In the rows, zero is written as 128.
Where one turn sends some rows of the set: a few examples, then the rows asked
gor: [137 147 121 116 114 137 139 152 105 124 129 129 149 129 108 122 120 104
 128 111 135 155]
fikir: [142 114 169 135  96 127 145 151 137 133 157 122  91  96 111 155 109 147
 119 158 127 132]
sigi: [153 140 141 118 119  97 100 129 125 104 125 117 135 136  97 129 110 120
 114 150 139 143]
kilin: [155 158 146 134 107 127 118 140 140 148 124 135 141 147 107 151 117 143
 142 128 150 164]
Muda: [141 116 170 142 139 109 148 117 151 168 132 150  88 113 104 135 125 147
 146 152 121 124]
pesep: [137  89 146 133 111 145 156 139 134 140 166 142 113 118 137 130 110 121
 134 102 108 117]
pev: [137 146 120 117 129 121 114 114 139 147 150 130 131 130 121 139 152 130
  93 111 145 161]
gep: [137 147 115 113 129 112 118 110 147 139 142 131 127 124 121 139 145 135
  91 101 149 148]
fop: [146 105 145 138 110 130 125 132 132 106 162 118 128 124 123 111  97 108
 130 118 121 105]
gugi: [129 102 136 136 113 141 159 132 126 148 162 160  99 136 134 147 120 140
 128 106 102 129]
tifef: [135  96 134 116 135 111 168 134 103 139 114 138  91 126 138 130 106 140
 147 144 115 108]
doko: [151  87 174 135 130 118 146 125 156 165 133 145 102 129 115 141 137 150
 152 146 129 120]
kuv: [139 108 168 123  90 105 148 136 134 134 155 124 105 104 121 144  93 137
 120 162 133 108]
fudob: [138  93 129 139 114 117 143 126 141 134 136 128  81 119 120 134 119 123
  85 142  92 129]
bir: [159 150 142 129 112 131 116 139 137 149 123 133 148 135 116 147 127 142
 148 136 161 165]
tilav: [123 102 159 103 147 132 167 113 131 126 148 133 100 122 120 121 137 121
 145 148 130 100]
sev: [115  86 129 104 119 128 164 112 145 124 155 153 111 129 133 143 106 123
 138 144 138 113]
lil: [136 154 125 124 129 123 117 118 139 146 156 134 129 133 108 129 146 128
 101 111 134 170]
kegil: [161  85 161 127 122 136 154 145 139 146 140 145 128 152 110 130 142 113
 154 131 155 124]
Sur: [139 137 155 117 112  89 154 116 128 148 130 108 128 127 126 127 100 142
 123 155 131  86]
vomi: [160 155 127 134 155 113 125 126 114 150 100 127 122 141 118 136 139 124
 132 126 121 157]
noves: [139 152 132 115 120  90 116 130 119 123 122 124 128 140  94 146 114 122
 101 154 133 160]
bupe: [142 112 159 124 125 142 173 120 157 150 134 113 108  95 137 136 129 126
 144 150 136 103]
molo: [162 144 133 130 119 121 121 134 139 150 129 134 157 123 119 154 128 150
 154 140 155 161]
lib: [159 157 131 121 150 107 136 118 115 154 102 117 139 147 123 120 131 126
 132 123 118 130]
nufu: [127 103 149 107 136 122 164 152 111 148 125 142  91 139 117 130  95 135
 153 148 107 128]
bebig: [155 158 128 125 158 108 126 119 112 153 100 125 133 140 123 134 137 122
 132 122 122 140]
Sori: [131  80 131 126 122 113 144 119 139 133 147 126  90 107 124 130 144 142
  94 147 105 124]
lifo: [143 150 139 120 119  92 106 126 123 115 115 118 138 134  94 141 114 117
 103 149 137 146]
mina: [158  94 145 143 106 134 160 119 137 114 131 120 111 112 138 153 128 123
 134 172 120 107]
Bas: [134 158 120 121 122 131 142 153 105 126 128 125 140 121 108 132 112 110
 126 109 128 158]
kina: [147 137 122 112 118 136 151 157 104 121 135 133 146 135 108 127 132 101
 123 110 146 153]
peti: [140  85 143 120 114 134 136 103 159 122 146 124 109 146 149 151 117 135
 123 148 111 107]
Fev: [130 107 102 111 144 107 152 118 124 135 114 131 100 120 146 149 131 151
 124 116 139 106]
gobo: [146  86 121 126 130 116 135 124 149 144 156 125 130 102 124 146 163 146
 125 161 137 142]

bupe turns into mina
fikir turns into fudob
doko turns into kuv
And these:
kegil turns into Sur
sigi turns into gep
Bas turns into vomi
gor turns into bebig

Where one turn sends some rows of the set: a few examples, then the rows asked
putud: [122 132 170 151  99 146 155 109 181 110  98  98 145 110 135  84  90 147
 122 132 146 126  73 134]
Pofa: [137 167 158 143 131 182 136 142 122 105 116 130 153 129 127 104 151 111
 141 135 150  98  58 120]
fif: [113 116 145 126 111 137 141 119 120 127  99 118 168 116 163 121 116 116
 124 146 106 122 104 125]
ratu: [134 117 166 182 117 177 122 140 165 109 114 122 150  99 143 129 161 149
 122 163 123  95 108 144]
vazip: [140 131 182 157 123 156 147 129 128 134 117 105 113 104 140 144 134 186
 115 155 153 109  90 129]
gav: [120 111 169 142 156 170 120 116 168 122 117 125 150  80 131 102 136 126
 139 140 129  78  79 136]
fod: [145 126 153 135 136 160 142 100 114 117 133 123 133 106 141 105 130 174
 144 108 153 115 102 118]
Pezi: [152 131 182 151 113 176  97 135 169 105 120 119 120 122 163 114 163 141
 117 130 114 103  85 113]
zor: [122 166 170 164 103 170 136 117 146 104 103 116 136 118 104 148 132 145
 120 129 163  90  71 142]
Zalo: [133 128 170 160 140 149 137 103 152 136 118 112 168 164 137 111 132 148
 136 106 121  91  81 145]
Fasef: [128 130 173 158 119 160 179 111 158 100 114 103 138 119 136 107 107 160
 120 138 135 143  83 102]
Ponav: [123 110 169 146  98 168  94 116 154  90 112 146 121 118 126  99 148 152
 127 156 106 109  97 146]
koz: [142 183 191 147 115 184 144 132 156 122 109 120 139 148 117 129 122 138
 131 129 149 101  83 125]
bur: [155 124 172 137  96 141 126 124 120 146 139  99 128  84 110 122 135 143
 136 127 153 120 109 113]
pobig: [178 143 168 167 129 138 160 103 143 123 121  89 142 104 131 125 112 143
 123 135 118 140  91 130]
Revi: [170 147 169 137 120 146 153  91 153 107 120 105 136 114 144  87 113 150
 123 119 116 135  62 133]
Zila: [135 142 177 146 121 153  89 139 151 112 113 110 123  76 129 121 127 106
 145 120 119  92  98 127]
Sene: [128 142 160 159 137 163 106 128 136 126  94 139 160 164 147 100 128 131
 125 150 138  98  66 152]
zopa: [138 125 165 124 116 136 136 120 138 127 102 115 114 113 180 103 107 172
 139 152 136 117  91 142]
tebo: [147 138 167 117  76 143 132 107 147 123 117 114 132 101 110 131 145 109
 125 159 135 112  57 132]
Kegig: [146 138 162 124  85 149 152 133 145 121 134 117 139  90 141  83 128 153
 169 132 154 110  96 133]
nos: [135 155 196 134  94 161 132 150 150 137 116 111 128 111 155  94 131 180
 115 133 142  96  75 147]
musi: [156 119 168 144 134 169  92 115 166 125 100 129 128 114 151 117 126 125
 126 167 121 112 116 139]
Bozi: [104  92 165 121  98 128 136 107 144 131 113 114 153 138 139 106 134 125
 129 137 106 116  74 117]
numin: [136 139 152 158  98 150 134 150 131 106 105 128 144 133 152 130 150 115
 143 183 135 116  65 126]
nerum: [148 145 176 157  81 136 148 114 151 104 125  98 150 104 119  81 127 155
 119 115 107 124  64 153]
kemup: [153 159 168 118  86 162 158 127 136 118 119 128 149 112 122 124 132 115
 141 176 121 126  89 133]
Goz: [125 141 147 167 128 148 126 104 114 107 108 117 164 135 145 130 133 151
 120  94 117  97  91 150]
Fotu: [130 143 162 160 133 172 128 134 125 122 119 120 157 121  98 122 156 109
 129 143 158  90  58 125]
Rim: [134 124 174 139 114 157 124 119 137 155 132 114 163 100 120  78 127 161
 128 108 152  97 101 148]
kele: [115 120 152 145 114 135 116 137 123 120 113 123 161 145 115  88 135 103
 161 141 121 106  79 132]
mit: [124 123 180 156 128 161 134 139 161  98 130 128 128 102 112 111 137 133
 179 149 111  97 101 124]
mabas: [122 130 155 168 135 157 101 118 110 112  99 140 144 158 129 125 142 141
 114 147 135 108  67 139]
ruz: [127 136 180 160 106 153 142 114 129 112 107  99 135 112 113 116  96 148
  99 126 122 153 106 108]
Kena: [118 107 189 140  96 133 118 131 122 152 115 110 125 114 126 106 123 176
 112 150 120 117 101 145]
Guzo: [128 121 135 146 130 132 112 124 108 114 105 118 147 130 133 114 127  95
 156 139 132 111  85 122]
nodon: [150 132 172 168 111 145 151 102 131 125 121 102 164  93 100 106 118 153
 100 139 111 132  87 157]
Ladi: [122 140 181 157  92 153 135 124 155 126 103  89 156  93 126  98 105 138
  83 114 135 126  81 127]
Dav: [137 135 171 152  89 142 108 153 136 130 110 117 144 137 134 123 157 105
 123 167 130 112  56 122]
pip: [122 132 180 134 146 183 114 129 123 101 128 139 135  94 128 105 144 135
 130 124  96 104  98 112]

Zalo turns into koz
ruz turns into nodon
pip turns into ratu
And these:
Pofa turns into numin
Rim turns into nos

Where one turn sends some rows of the set: a few examples, then the rows asked
Pof: [139 157 102 127 130 117 145 141 143 111 128 135 131 126 151 163 128  99
  88 127 156 105 116 143 104 131 141 101 128 105 149 121 117 143 129 132
 126 135 148 119 133 119]
pon: [100 133  99 124 135 119 135 122 164 113 120 135 105 130 135 146 101 108
 129 145 129 154 136 138 136 125 127 119 140 118 164 123 121 103 153 131
 108 110 137 126 113 132]
leko: [141 132 116 119 146 138 128 137 127 110  94 134 139 136 140 114 119  98
 113 153 132 127 130 179 125 136 141 131 154 117 137 124 119 124 117 118
 108 127 121 136 145  90]
bodem: [127 120 128 126  71 124 130 132 124 117 114 115 140 130 108 128 115 155
 130 124 120 125 125  97 128 159 138 140 156 163 113 141 142 105 101 113
 103 120 108 112 128 149]
zeda: [144 151 106 130 120 119 140 133 135 106 123 144 143 124 150 158 136 112
 101 132 152 114 114 128  98 152 134 104 121 109 151 124 118 148 139 148
 130 140 158 129 136 106]
tigi: [133 137  98 114 135 126 158 116 115 110 128 133 118 131 149 111 144  81
 136  94 108 115 112 167 108 126 111 123 136 126 153 129 118 141 125 141
  84 127 117 118 129 124]
milib: [137 110 133 154  99 114 129 129  98 136 184 132 144 116 129 148 140 125
 110 156 112 113 126 109 112 123 123 121  95 146 126 146 138 129 109 140
 150 127 120 110 128 150]
Dev: [120 106 128 149 102 121 127 136  95 127 179 126 161 117 134 143 134 113
 122 141  99 107 110 116 123 135 119 124 107 148 116 140 140 147  94 121
 146 111 135 101 135 151]
gir: [133 149 128 128 126 117 111 148 102 123 145 106 135 105 134 121 117 139
 107 149 102 111 111 107  98 123 105 128 122 156 113 135 130 113  95 103
 179 113 118  97 120 145]
nen: [132 104 115 126  74 135 148 131 110 123 151 114 158 133 121 135 136 110
 137 111 121 139 102 105 119 146 122 139 121 137  96 124 132 113 112 123
 130 117 100 108 142 179]
Tus: [120 146 103 122 132 124 154 120 129 116 114 131 110 120 165 110 142  95
 157  91 109 138 107 147 111 139 101 132 129 128 157 121 117 131 135 145
  93 128 118 117 124 119]
vero: [133 112 141 137  75 115 144 133 133 135 123 112 134 132 101 132 124 160
 138 128 105 133 126  90 127 147 131 130 143 146 122 134 119  95 118 113
 101 130  96 113 122 145]
Kob: [123 120 137 129 111 115 104 136  98 112 122 108 117 123 106 121 102 138
 122 138 108 111 116 100 104 116 120 163 156 158 101 134 135 103 118  87
 132 140 131 104 143 128]
kato: [118 144  92 116 130 122 149 123 164 104 133 127 109 125 127 147 109 110
 128 151 136 159 135 125 131 122 127 119 133 128 160 126 128  99 154 129
 108 108 118 128 109 124]
mikuf: [125 131 114 121 143 136 115 132 125 109  90 139 137 143 149  90 122  91
 127 160 129 133 136 172 120 131 128 141 141 120 142 112 119 126 129 125
 128 131 131 143 131 109]
soged: [129 109 124 147  79 123 145 133 124 114 101 111 128 129 113 142 121 151
 142 123 122 132 138 100 122 151 135 123 146 146 106 150 142  87  93 115
 110 115 110 113 116 147]
kapu: [122 141  92 104 138 120 153 133 158 111 143 126 106 137 129 149 105 103
 120 133 132 154 138 144 126 121 143 117 132 115 152 129 125  93 143 126
  93 108 124 123 115 132]
sazi: [139 133 106 127 129 123 158 116 114 104 127 140 111 129 148 113 143  90
 151  95 106 128 109 144 100 132  94 134 131 133 155 121 107 136 143 144
  87 129 114 122 125 118]
Galif: [123 125 140 130  97 108 116 125 108 121 105 112 126 120 102 122 121 137
 116 172 117 115 113  95 104 108 120 151 150 151 114 139 138 105 118  96
 128 156 125 114 145 128]
vofe: [135 111 124 128  91 137 153 120  94 134 142 110 165 132 121 138 152 107
 138 127 115 142 104  95 123 154 116 137 114 136 102 134 132 119 113 135
 125 140  91 116 152 153]
vibi: [144 139 125 107 152 112 131 150 150 117 141 119 125 148 167 103 140 120
 139 113 114 134 149 143  99 130 146 122 113 123 150 118 124 124 154 122
 141 125 160 127 110 122]
mag: [116 101 123 163  99 118 136 131  99 123 157 120 149 112 132 146 145 119
 122 138 112 105 126 125 110 127 121 112 105 135 112 159 144 137  82 130
 159 121 141 105 124 147]
tufeb: [128 142 136 124 135 111 124 131  87 129 134 103 138 125 123 117 131 147
 118 153  85 107 118 108  87 120 105 126 115 161 120 130 114 114 111 109
 169 131 113 108 119 146]
bugu: [126 122 117 125 144 136 122 126 123 104  98 135 147 137 129 101 121 104
 125 164 121 128 135 171 126 134 128 139 146 124 142 120 110 136 131 120
 123 130 124 144 135  86]
mez: [118 112 137 146 112 117 122 138 100 105 100 106 116 129 111 124 119 125
 133 143 115 118 134 103 106 108 114 154 158 148  97 155 142 103 100  89
 135 141 136 109 139 122]
ral: [121 101 112 135  85 132 158 128  94 116 136 108 147 135 124 138 147 100
 150 107 120 143 116 106 103 142 117 133 113 125  91 143 133 107  95 128
 127 123 111 111 136 169]
bagiz: [153 137 132  98 156 106 140 155 149 114 145 107 116 140 157 103 137 105
 136 109 111 132 139 150  93 114 142 120 129 122 151 125 109 126 138  98
 124 124 147 121 125 120]
vulu: [120 143 126 141 130 115 132 149 105 117 126  92 128 116 130 123 129 138
 124 141 107 114 127 111  90 113 111 120 115 146 104 140 126 108  87  95
 183 120 121 103 107 141]
pado: [136 152 107 143 121 127 137 140 139 116 123 149 130 128 162 154 132 103
 104 115 154 121 119 138 107 142 129 125 123 102 144 123 121 144 144 153
 133 144 157 124 139 108]
Gobob: [155 131 127 100 141 104 134 150 152 111 151 114 123 135 152  94 140 115
 143 122 116 139 140 141  85 121 142 124 110 118 148 118 108 119 151 109
 142 127 148 131 115 118]

soged turns into mag
bagiz turns into kapu
And these:
vibi turns into pon
milib turns into Galif
bodem turns into Dev
zeda turns into bugu

Where one turn sends some rows of the set: a few examples, then the rows asked
gebak: [155 128 133 137 119 152 114 139 130 106 134  89 111 122]
fef: [146 129 119 106 147 115 120 127 135 161 157 122 154  89]
Beme: [135 159 125 112 120 155 123 153 135 130 108 100 138 125]
bapus: [140 149 128 111 127 161 134 137 151 124 104 117 157 129]
pusov: [151 111 147 131 113 151 129 128 148 105 119 107 130 126]
pazi: [110 137 122 131 117 100 131  91 120 120 151 135 140 135]
kidi: [164 122 130 141 132 164 118 118 138 101 138 109 133 126]
peko: [141 121 128 100 137 109 127 130 141 159 149 125 156  90]
moro: [107 138 125 129 110  97 129  98 116 123 150 125 130 134]
Manif: [108 116  86 127 125 113  80 137 135 121 147 130 135 125]
dupip: [149 165 111 120 139 164 120 139 134 124 119 108 150 126]
Basa: [111 107  89 125 130 117  90 128 146 116 141 143 151 128]
tuz: [139 129 123 105 137 108 119 137 131 161 152 115 145  86]
vodi: [101 103  97 119 113 108  93 137 148 121 135 135 139 128]
bosuz: [111 142 115 136 118 100 126  93 114 121 158 128 134 132]

Manif turns into vodi
pusov turns into kidi
fef turns into tuz
And these:
moro turns into pazi
bapus turns into dupip

Where one turn sends some rows of the set: a few examples, then the rows asked
bibu: [108  78 118 119 118 125 149 130 115 127 128 112 108  98 105 103 133 123
 128 111 112  83 150 104 100 131 106 125 116 133 143 121 117 142 135 109
 101 124 118 141 140 140 134]
gegal: [100 148 123 157 145 124 128 114 142 149 140 128 146 140 147 113 123 134
 115 144 123 157 142 158 131 172 145 134 133 114 150 105 122 112 104 130
 169 115 157 109 132 107 115]
Piri: [151 125 120 123 129 102 142 110 130 169 115 118 134 176 101 118 139 160
 136 149 132 143 137 124 139 150 115 120 143 123 112 149 122 126 113 133
 127 142 119 100 134 113 131]
pana: [ 95 112 117 119 122 122 105 122 119 115 132 134 103  94 145 128 145 113
 109 102 108 104 158 106 104 139 126 138 124 121 140 129 131 119 159 106
 113 137 117 142 136 133 133]
lusem: [105 150 113 141 141 131 143 125 140 137 126 124 157 140 153 118 129 132
  96 141 110 142 128 155 128 166 137 143 163 142 130 106 139 127 104 119
 175 125 145 112 131 108 103]
dek: [118  88 138 109 110 113 146 126 115 107 126 106 115  91 127 118 132 108
 136 104 110  92 148  93 110 125 116 136 114 128 133 137 117 142 130 105
 104 126 119 130 157 127 134]
Duk: [110 108 129 111 111 130 110 117 132 114 145 137 108  78 146 117 124  92
 115 123 120 101 144 105 102 132 137 132 116 107 139 124 120 132 141 121
 122 118 126 159 152 144 125]
Genun: [126 141 139 133 145 138 150 136 142 128 129 106 148 131 130 123 122 138
 111 163 113 138 118 134 142 150 130 130 145 147 154 132 121 119  96 138
 173 119 173 102 139  87 129]
Boru: [113 137 109 132 147 122 136 136 148 138 135 117 152 145 134 113 120 139
 109 152 112 140 132 157 142 157 152 130 148 144 144 117 124 122  92 130
 177 122 174 104 134 102 131]
fam: [161 136 128 119 143 118 134 121 125 145 100 106 149 153  94 107 138 141
 132 146 130 134 119 119 140 153 110 111 162 132 101 154 137 123 113 133
 138 147 112 114 127 128 117]
vup: [122 145 145 138 140 152 159 125 143 120 130 113 152 119 140 128 129 122
  98 165 117 139 116 143 133 160 119 140 153 135 143 120 127 127  96 131
 171 118 155 123 141 103  94]
lem: [106  90 108 109 107 110 134 125 108 108 127 138 124 116 121  99 122 106
 135  94 115  93 152 120 125 134 141 127 104 122 119 107 117 161 134 115
 112 120 122 147 143 147 127]
kuf: [ 99  93 106 128 122 137 113 126 121 123 129 131 106  88 131 113 136 120
 102 115  99 112 150 131 100 137 117 132 122 122 156 121 121 122 160 113
 110 118 121 151 140 143 130]
magif: [158 127 119 110 135 122 142 118 146 157 122 114 156 153  95  98 129 122
 143 154 148 129 123 129 138 158 135 111 157 116 101 140 136 137  92 141
 153 137 122 139 130 148 114]
Bunud: [115 152 157 153 147 139 146 115 137 139 134 111 138 119 142 126 128 136
 114 156 123 152 124 126 133 160 117 133 129 118 161 124 117 111 107 135
 166 108 156 108 137  93 116]
nevu: [115  94 133 111 113 121 147 122 101 100 121 125 119 105 116 117 139 113
 132  98 111  88 144  93 129 127 110 129 105 131 133 126 117 151 144 116
 105 123 120 139 141 130 129]
supe: [116 154 154 140 157 140 150 129 143 121 147 111 140 128 123 129 122 127
 131 149 113 138 127 134 136 170 125 142 136 130 167 117 124 130 115 142
 177 122 171 105 150 105 107]
serev: [108 109 115 127 121 127 112 132 116 109 124 146 109 105 137 129 131 112
 110  91  97 109 156 114 126 142 127 137 118 121 141 117 134 127 171 104
 121 118 121 146 136 140 131]
resov: [108  78 105 118 114 112 131 126 113 128 126 125 114  98 113  87 116 121
 128 113 111  91 141 124  97 128 129 120 114 128 128 110 113 148 130 110
 102 114 112 138 146 144 135]
Bavem: [158 136 123  93 135 111 137 111 145 157 139 126 134 170  92 116 120 134
 156 155 138 130 121 126 131 145 132 117 143 117 111 135 124 154 116 159
 154 136 137 117 150 143 122]
sefav: [119 103 132 118 112 139 125 128 130 107 135 143 113  88 140 124 120  92
 116 109 110 104 143 101 121 133 130 133 108 109 145 117 125 139 153 116
 131 101 131 163 147 148 127]
vute: [105  95 117 119 115 139 125 121 133 133 136 130 103  81 137 105 126 109
 104 115 107 105 135 108  91 130 123 132 119 119 161 120 122 133 149 120
 127 103 125 153 148 149 131]
moge: [108 158 126 143 155 121 127 129 138 128 140 122 144 137 134 113 112 137
 127 139 104 144 130 159 133 172 147 139 142 130 150 102 127 132 120 135
 175 123 162  94 148 110 112]
bago: [152 142 115 108 151 118 123 117 139 149 113 116 136 170 102 108 150 152
 130 156 140 133 129 131 137 152 116 108 154 140 109 151 124 112 121 142
 151 137 143 112 131 118 142]
tedo: [160 138 127 103 141 112 130 118 128 144 125 122 129 172  82 129 137 152
 147 154 125 135 132 131 137 150 113 119 149 127 111 148 126 138 134 152
 136 152 129 103 144 125 121]
Puve: [103  83 105 112 109 100 130 127 121 115 133 120 124 104 131 105 122 104
 136  99 109  95 161 128 110 139 144 134 117 123 119 118 117 145 123 101
 104 131 120 138 155 143 135]
fikiz: [162 117 128 112 120 110 148 109 146 165 132 120 140 161 102 111 120 137
 146 167 147 140 125 128 139 145 130 114 132 104 110 143 111 141  91 145
 137 122 129 123 145 130 124]
pur: [158 136 121 100 144 124 130 113 151 149 125 118 141 160 101 100 135 134
 138 169 154 130 124 133 137 146 131 104 146 126 109 145 118 123 101 153
 160 123 153 131 140 130 138]

pana turns into dek
bibu turns into vute
And these:
lem turns into serev
Piri turns into Bunud
lusem turns into fam
Genun turns into pur
moge turns into tedo

